Each named move below is a turn or a mirror, shown by a few rows before and after it. Which moves, in which order, take the first row of each later pair to the second? The first pair is answered.
siram:
[  4  -7   1 -27 -15   4  17  11   4  13  -3 -32 -30  28 -22 -23  -5 -21
 -39 -14 -27  30   2  17] -> [ 20   1 -21   7  14 -38  15 -45 -18  24 -18  -5  19 -12 -11 -26  18 -20
  -1 -19 -15  12 -23  -1]
[ -2   9   6   5   0   2 -10  -6 -17   0  -3 -21  -2   0 -15   4   0  -2
 -13   2   8  -3  -2   0] -> [ -1  10   5   6   3   1  -8  -8 -17   1  -2 -19  -2  -4 -16   3   3   1
 -12   0   9  -3  -1  -2]
[  0  21  -5 -11  22 -36   4 -37 -15  29 -24  10  -6 -25  46  -5  19   0
  32 -16   1   1 -11  10] -> [-19  12  18 -48 -11   9   1  20   5  18 -10 -15 -52  17  38  -3  -8  -2
 -13 -11  -8  17  12  36]
[ -6 -30 -22 -27  15 -54   5 -30  -8 -33 -34  -2  14 -10   8  -1  -2 -12
   7 -24   7  10  -4  22] -> [-19 -33  -9 -50  -3 -31   5   1   5 -41 -25 -22 -14  13   3  -1 -16 -12
 -16 -20   3  20   9  33]
Duv:
[ 13  -8  24  11  16  14  11   5   9   8  20  26   9 -16  36  22  11  30
  25  -6  31  -5 -22 -28] -> [ 27 -13   6 -22  27   2  29  -9  14  24   4   8 -17 -17  21  -2  22  14
  20 -33  10  22 -21 -11]
[  7   1   9  14   0  -7   1  -4 -27   8   1   6   9  -6  12   9 -11   8
   3  -8  16  14 -27  18] -> [ 16 -13   6 -25  -5   1   0   8 -10   9 -10  -9 -22   8  -7 -12  -1  10
   2 -13 -13  18  -6  10]
[-15  10  21  48 -38  -9  -1 -24  -5 -37  12  -6   3  22 -15 -28 -21 -13
   8   8   3 -13   2   4] -> [ -2  10   5  28 -26 -24  16 -39  -1 -26   0 -15 -12  18 -22 -43 -16 -27
   5 -14  -7   8  -2  18]
[ 24  19 -50 -25  34 -53  37 -57   3  32 -29 -14  -3 -30 -11 -44  15 -27
   3 -42  -8  41 -31  26] -> [  0 -13  17 -39 -33  33 -35  44  27 -18 -14 -13 -18  28 -25 -20  17  41
  15  43 -41 -42  41 -61]
fesem:
[-30   3  -3   9  38   5  -9 -23  37  11  39  35 -23  32  -2  13  17  14
  17  22  -6 -30 -23 -34] -> [-33   7  -3  -8  45   8   3 -17  50  11  40  28 -44  37   5  12   6   6
   5   4  -5  -7 -25 -15]
[  6   1   2   9  -5  -9 -16   1 -20  -3 -12 -16  18   0 -45  -9  -4   0
 -11  24 -15 -18  10 -23] -> [  9   6  -2   4  33 -26  -9 -20  -9   0 -18  10  19 -24  -4  -4   8   0
  26  10   2 -13   3 -30]
[  9  27  -4  52   9  -7   5   0 -31 -42  17  40   0 -20  35  33 -19   1
   7 -12  45 -10   0  13] -> [  3  28  -2  37   4   4  15  14 -24 -40  23  24 -23 -10  32  33 -31 -11
 -14 -24  45  10   1  40]
[-10  44  31   6  -4  31  12  18  22  18  19  -9 -19   1  22  14 -23 -12
  -9  -8   5  23  -8  34] -> [ -7  38  35  33 -32  39  -3  26   1  13  20 -18   4  10 -17   9 -18  -2
 -23  18 -10  -6   1  11]
mufi:
[ -1   0   4   7  -4   7 -16  18   1 -11  -4   3   9   5  -7   6   7  12
  12  15  -2 -30   7 -26] -> [ -3  -2   4   3   1  10 -17  18   2  -9  -5   1   8   6  -5   9  10  13
  16  13  -3 -30   6 -27]
[ 18  -3 -26   7   5 -25  18 -32 -23  13  -9  -9  13 -11 -18  -1   7   3
  -8 -16 -15   2 -16  23] -> [ 15  -6 -17 -32  25 -18  16 -17   6   7 -14   2 -20  -7  14   1  12  13
  14 -24 -17  16  -3  20]
[ 11 -32  21 -25 -17  38  -5  46   2 -16  -1   1 -32  19 -50 -19  22  20
  15   6 -19 -14  -7 -10] -> [ 14 -30  15   0 -30  34  -7  36 -15 -14   2  -4 -13  19 -68 -21  18  19
   4  10 -20 -23 -18  -6]
[-18 -15 -27 -55   2  44   6  11  18  -1   1  -2 -28  20  28 -20 -16 -37
   2  -9  16  28  25  25] -> [-13  -9 -40  11 -31  31   7 -12 -28  10   9 -17  24  16 -21 -24 -25 -46
 -34   8  19  12   4  33]
sizop:
[ -4 -24 -15 -26  11  15  -3  -4  22  18 -35 -12  21  -8   6 -35  14  23
  -7   4  -8 -29 -26 -29] -> [ -3 -21 -15 -28  13  16  -1  -6  24  20 -36 -12  19  -9   7 -38  14  21
  -4   0  -9 -23 -28 -24]
[ 16 -22   7 -21  27 -10   2   0  29  16 -18  37 -11 -18  27 -17  31  13
  39 -15   4   1   7 -22] -> [ 23 -19  -3 -33  27 -17  16  -6  28  24 -21  21 -25 -16  15 -27  25  -1
  21 -31  -3  23   5   1]
[ 26 -24 -24 -43  14 -23  10 -31  11  20 -40  -7 -15   1 -23 -41  46   9
  29 -15 -51  -4  10 -31] -> [ 26 -26 -25 -41   1 -17   8 -29   8  22 -38 -16 -19  10 -37 -45  41   7
  14 -12 -57  -3  13 -26]
[  1  -6   2  -6   5 -22   1  -6   2  -7  10  18   4 -11   5  -3   3  27
  23  -6   3 -23   1 -16] -> [  8  -3  -5 -12  11 -27   8 -11   6  -3   5  12  -4 -12   6  -6   3  19
  20 -18   2 -10   0  -7]
Then:
Between the rows of a pair lie two moves.
[-16  -2  19  14 -21 -34  28   9  17   1  46 -12   1   3 -29  -7   6 -14
 -22  -5   6  -1   0  20] -> [-18  -6  23 -17   2 -31  19  16  43 -10  36  11 -17  -2   1  -3  22   5
  20  -3   1  -7  14  -7]
fesem mufi
[  9 -10  -8 -11  22  -6   2 -10   0   5  -3  12 -13 -36   8 -15  21 -14
  47 -26  -8  16  -8  -9] -> [ -2 -14  -2 -16 -16  23   8  24  -9   4   8 -24 -32  -4 -30 -22  -1 -24
  -8 -19 -20  23   1  13]
fesem sizop
[  1  -2  11  26   3   0 -15 -13  -1   6  17  17  24  -1  -1  15   2   4
  19  23  -7 -18 -12 -16] -> [  7 -12  12  -9   1   7 -18   1  14  10   6   5  -1  13 -20  -1  13   7
  18  23 -33 -12   4 -25]
Duv Duv
[-20  -7   7   0 -20  -8 -25   5  -5  -9  19   8   9  28  48  10  -6  24
  19  33  25 -52   5 -49] -> [  5   7 -39  -7  10 -56  20 -54 -18  28   2 -11   3   0  34 -18   0 -22
   0 -22  25  -2 -26   2]
mufi Duv
[ 18 -11   7  -5   9   2  27 -31 -19  -4   9 -27 -25  26   0   4 -16 -12
 -14   1  21  13 -14  15] -> [ 16 -20  18   6  -8  12   1 -16 -22 -17   6 -17  -6  32  -5   9  -3  13
   6  32  10 -25   2 -26]
Duv fesem
